Turns, then the turns between two rows, first turn first; the first pair answered:
gito:
[ 2 -2  1 -2  0  0  2  1  1 -1 -2 -1 -1  0 -1 -2  1  2  0 -1 -1 -1  1 -1
 -1  3 -3 -1  1  0 -2  2  0 -1 -2 -2  3] |-> [ 1 -3 -1 -2 -2 -1  2  1 -1 -2 -3 -1 -2 -1  0 -3  2  1  0 -1  1 -2  0  0
 -2  2 -1  0  0 -1 -1  3  0  1 -1  1  1]
[ -2 -10   6 -13  -1  -4   2   0  11   3   0   2  -6   7  14 -12   3   0
  -7  -4 -12  -7  10   4   9   0   5 -15   6   4   0  -1   2  -1  12  -4
  11] |-> [ -6 -13   3  -3  -3  -1  -1   3   8  -7   1   3  -8  -5  23  -9   2   1
  -5  -2  -8  -8   7  -5  -3  -7   2 -13   4  -5   7  -3   2  10  13   3
   1]
[ -4 -12  -6 -10 -11  -9   2  -4   0   2  -3  -8  -3   8   4 -11   0  -8
 -10  -2  12 -19  -8  17  13   3  21 -10  -2   0 -12  15  -4  -6  -7  13
   0] |-> [-10  -8   6  22   3  13 -11  10   9 -19   8  -8  -4  -9  12   0 -10   4
   0   8   8  -2  -8 -13  -8   0  -8 -15  -6  -7   2   3  -1   8 -14   4
  -7]
[ -3  -3  -2  -1 -11   0  -9 -18  -7   9   0 -10  12  -5 -10   8  -5  11
  -1  -6 -10   7  -8   5   4  -4  13   9  -1  -3  -9  -5  -1  11  12   0
  -1] |-> [ -4  -1   2   6  -6   5 -12 -15  -4   5   3 -10  12  -8  -9  11  -8  14
   2  -4 -12  12  -7  -3   0  -4   5   8  -1  -4  -5  -8   0  13   9  -3
  -1]
tiz:
[ -2   1   7   2  11   2  -5  -3   3   8   6   1   1  10  -6   2  -4   7
   3   1  -5   2   0   2   6   6  -5  -1  -4   8  -8  -4 -10  -9  -4  -9
   8] |-> [  5  -1   5   5   9   5  -1   0   7   8   6   2  -3   5  -4   0  -2   7
   4   0  -4   0  -1  -1   0   5  -7  -7  -2   7 -10  -5  -9  -9  -4  -8
  11]
[10  5 -2  1 -5  4 15  2 -1  8 -1 10 -4 -6  1 -6 11  2  1 -4  1  1  2  1
 -8 -2 -2 -3  5  4 -3 -5  1 -4  5 -3  2] |-> [  5  -9  -3   6  -3  -1   3   2   2  -8  -1   2  -4  -8   6  -5   1   0
  -3  -2   6  -8  -5   3  -5   1   5 -12  -2  -1  -4   9  -3  -4  -6  11
  -3]
[  4  -5  -7   2   1   0  -1  13  11 -13  11  -3  -5 -21   2   7 -10  11
   3   5   5  -6  -8 -13 -14   0  -8 -13   2  -9  -3   3   4  12 -10   1
   4] |-> [-20  -2  -1  -6   6  -8 -17   1  -2 -16   8 -10   8  -4  -3  12 -17  10
  -3   8   3  -1  -4  -3   5   5   1   6  -3  -8   3  11   2  11 -10   1
  -6]
[  0  12   3  -8  10  -4   7   6  11  12   0  -3  11   4 -10  11   5   5
  -4  -4   5   7  -5  -1  11   1  13   5  -2   5 -10  10   9  -4  -9   4
   4] |-> [  7  12   2  -5   8   0  12  10  15  14   1   0   7   0  -9   9   8   6
  -2  -5   5   6  -6  -4   5  -1  10   0   0   5 -12   7  10  -4  -9   4
   7]
Puba:
[  4   1 -11  11 -12   0  10  -3  -3  10   2  13  -8  -9   7   8   5   3
  -7  -3  15   1   5  -8 -11  -8   4  11   5  -3   3  -9   6   4  15  -5
  -9] |-> [ 13  -9 -12  14 -11  -1   8   3   9   2   3   9 -13 -12   9   5  -1   2
  -8  -5  18  -8  -1  -6 -11  -4   6  -8   2  -1  -6   0   4  -2   5   3
  -3]
[  9  -5  -7   2 -11   9  16  -1  -2   7  -9  -2  -7 -20   3   8   4   2
  12  -7   0  -8  -6   0  -9 -10   1   2   7   2  -3 -13   7  11   8  -2
 -10] |-> [ 15 -12  -6   4  -7   9  13   3   8   2  -9  -6 -10 -19   2   6  -1   2
  12  -8   0 -12  -9   2  -6  -4   1 -13   5   6 -10  -6   6   5   0   0
  -3]
[  3  -1   2   0   2   7  -4   1  14   0  -1  -8   3   6   4   2  -6  -4
  -2   1  -4   5  -9  -4   7   5  -7 -10   5   6  -5   6  -1  -6  -5 -10
   4] |-> [ -4   7   3  -3   1   8  -1  -3   4   6  -1  -5   7   9   2   4  -1  -2
  -2   2  -6  11  -5  -6   6   2  -9   4   8   5   1  -1   1  -2   3 -16
  -1]
Nirun:
[-18  -1  -5  13   5   3 -13   4 -24 -20   0   2   0   1   9  -4   3  -4
 -10  10   3 -11   1  -3   0 -12 -19   2  -6  -5   2  -4  -8  13  -1   2
 -18] |-> [-17   3  -2  11   4   7 -12   5 -22 -18   3   2   1  -2   6   1   2  -2
  -6  12  -1  -6  -1  -8  -3 -13 -23   5  -7  -7   3  -9  -4  19   4  -1
 -18]
[-1  2  3 -3  3  6  1  1  3 -4  0  6  3 -7 -8  3  2  0  7 -2  3  3 -7 -5
 -3  3  1  6 -4 -3  0 -5 -1 11  0 -2 -6] |-> [ -3   5   4  -6   5   5   1  -2   1   0  -2   6   5  -1 -11   2   2   0
   6  -2   1   5  -3  -1   3   5   2  10  -3   1  -1  -5  -2   6  -1  -7
  -4]
[  5   8  -9  -2  -9  -4   4   4 -10   6  -5   9 -12   0   7  -5   9  -6
  -5  -8   8 -13   2  -1 -10  -5  -2   1   8  -2  -2   0  -3  -8  -3  -5
   1] |-> [  7   8  -8  -2 -11  -2   5   6  -8   5  -4  10 -13  -6   7  -2   8  -5
  -2  -7   7 -11  -2  -5 -14  -7  -4   1   7  -5   0  -1  -2  -2  -1  -4
   0]
[ 3  4  4  2 -3  1 -3 -2  7  4 -1  5  0 -8  2 -1  1 -1 -1 -2 -3  6 -2  0
 -1 -3 -3  1 -5  4 -1 -3  1  0  3 -1 -4] |-> [ 2  5  5  1 -1  1 -4 -3  6  5 -2  5  0 -5  1 -2  2 -2 -2 -2 -3  6  0  2
  1 -2 -3  2 -4  6 -2 -3  0 -3  2 -3 -3]
Then:
Each pair is two turns apart.
[  4   6  -5  -7   0   0   5  -2  -2  10   1   5  -1   2   3  -4   8   0
 -11  -3   1   2  11   8   2  -2  -8  -2   0   4   1  -4  -7 -12   7  -1
   6] |-> [  4   3  -9  -4  -5  -1   7  -1  -4   6   2   6  -3  -5   9  -5  10  -1
 -12  -3   5  -3   8   6  -4  -6  -6  -3  -1   0   3  -3  -8  -7   8   6
   2]  Puba Nirun
[  0  -1  -4   2   0   0  -8  -7 -11   6  -9   7  -1   8   5  -8   6  -3
  -7  -6   4  -4   8  -1  -1  -1   4   3   4  -1  -3  -1  -2 -13   3  -2
   8] |-> [  1   1   0   5   5   4 -10  -5  -7   6  -7   7  -1   9   3  -6   3   0
  -6  -6   2   1  10  -5  -1   1  -2   1   3   2  -3  -3  -1 -15   0  -7
  11]  gito gito
[ 5 -8 -8  0 -6 -1  4 -6 -6  1 -1  3 -5 -7  0 -1 10 -4 -1 -9 -7 -1  1 10
  0 -4 -2 -2  3  1 -1 -8 -2  1 -9 11 -1] |-> [  6  -9  -5   7  -2   3   0  -2  -1  -5   2   2  -6 -10   1   2   6  -2
   1  -7  -8   1   0   5  -3  -3  -7  -7   1   0   0  -8  -1   3 -13  10
  -1]  Puba gito
[ 10  -9  -4   5  -3  -6   6   3  13  -1   2  -2  -6  -3   2  -1   1   1
   1  -3   6  -6  -7  -2 -10  -2   4 -11   1  -6  -3   8  -2   4   0   5
   1] |-> [ -1  -8   3  -1   0  -9  -5   0  12  -5   3  -9   2   1  -3   6  -7   2
   2   0   0   0 -10  -2  -1   1   6  -2  -4  -8   0  10   0  10   1   6
  -3]  Nirun tiz
[ -9  -6   8 -23   3  -3  -1   9   2  -5   2 -16  12   2  -7  10  -6  -4
   3  -4  -6   7  -5   2   9   7   3  13 -12  -7   8  -1   2  12   5  10
   3] |-> [-12  -5   6 -24   3  -5  -1   6  -2  -3   1 -15  13   5  -6   8  -4  -5
   1  -5  -4   6  -2   6  11   6   5  17 -11  -6   7   0   0  10   5   9
   2]  Puba Nirun
[ 11 -10  -3   1  -3  -6   0   1   9  -7  -3  -4  -2   0  -3  -2  -1  -3
  -4  -2   2  -8  -4   7   8   4   7  -6  -5   0  -8  12   1  -8 -14   8
   2] |-> [ -9   1   4   1   3  -4 -10  -6  -3  -8  -2  -5   8   8  -6   5  -3   0
  -4   3  -3   5   2   4  13   5   3  15  -6  -2   4   6   1  -1  -9   1
  -8]  gito tiz
[-8  2  1 -8 -2 -1 -9  0 -2 -2  0 -6  7  3 -7  2 -2  3 -7 -2 -1  6 -4 -1
  6 -1  4 16  1  6  5  1  2 11  4  7 -8] |-> [  8   1  -5  -4  -9   4   4   7   2   1   1   1  -3 -10  -1  -2   5   3
  -4  -5   2   1  -5  -7  -9  -7   0   6   5   4   2  -5   3  13   7   9
  -4]  tiz Puba
[ -1 -14  -6  -1   4  -4  -8   3  -5  -6 -10  -2  -1   5   7   2 -14   0
  -6  -2   4 -10  -2   2   4  -8   4   3   4   2   7  10  -8  -5  -4   7
  -4] |-> [  1 -10   0   6   9   4 -11   9   3  -9  -5  -2  -1   3   5   8 -18   5
  -1   0  -1  -2  -2  -8  -2  -6  -7   0   3   2   9   5  -5  -2  -6   0
  -1]  gito Nirun
[-10  10   5   1   8   0  -3  -4 -11   2  -3   4   7   9  -2  -2   4   2
  -4  -2  -3   5  10   2   6   2  -1  11   1   6   5  -5  -3 -11   0 -10
  -2] |-> [ -6  -5  -5   7  -2  -6  -2  -1 -12  -9  -4   2   0  -4  11  -6   4  -2
  -7  -3   8 -11   2   1  -3  -4   9   1  -3  -4   4   4  -6  -4  -2   9
  -9]  gito Puba
[ 2 -1 -6 -6 -6  5  3 -3 -1  4  0  3  5  1 -5  4  1  5  9 -1 -6 -3  4 -2
  2  3  2  6  6 -2 -3 -4  3  3  6 -1 -1] |-> [ 6 -4 -5 -1 -4  7  2  1  6  0  2  3  2 -2 -3  4 -2  7 11 -1 -5 -5  2 -5
 -1  4 -1 -3  5 -1 -5 -3  3  1  2  0  2]  tiz gito
[-7 -4 -1 -1  5 -6 -7 -3 -5 -6  2 -3  0  6  1 -2 -2 -1 -6  3  3 -4  1  4
  5  3  7  0  1  0  2  7 -4 -5 -1  3 -4] |-> [ -6   4  -3   1   2  -1   1  -2 -11   1   3   4  -1   0   3  -2   5   0
  -2   3   2   1   4  -3  -5  -4   2   7   5  -3   7  -3  -2   2   8  -2
  -7]  tiz gito
[-12   5   8   5  15  -7 -10   3   4  -1   3   7   7  17  -4   1  -7   2
  -2   0  -5  -1  -2  13  14  10  -7   5  -4   3  -4   1   4  -8  -6  -7
  10] |-> [  6  -1   3  13  12  -1   0  12  15  -3   6  10  -4   3   1  -3  -4   2
   2  -2  -1  -8  -6   7  -1   6 -13 -13  -1   1  -8  -2   5  -6  -8  -3
  16]  tiz tiz
[ -4  -2   3   2   2  -4   3  -7   1 -11  -1   7  -5   8   6 -10   1   0
  -9  -7   0  -6   1   3   0   9 -10 -12   7  -7  -7  -7 -11 -16  -7 -13
   2] |-> [ -9  -1  -2   0  -5  -7   6 -11 -10 -11  -2   9  -3   4  11 -11   5  -2
 -10  -7   3  -8   1   3  -3   3  -5  -1   7 -14  -2  -9 -12  -8   0  -8
  -7]  Puba gito
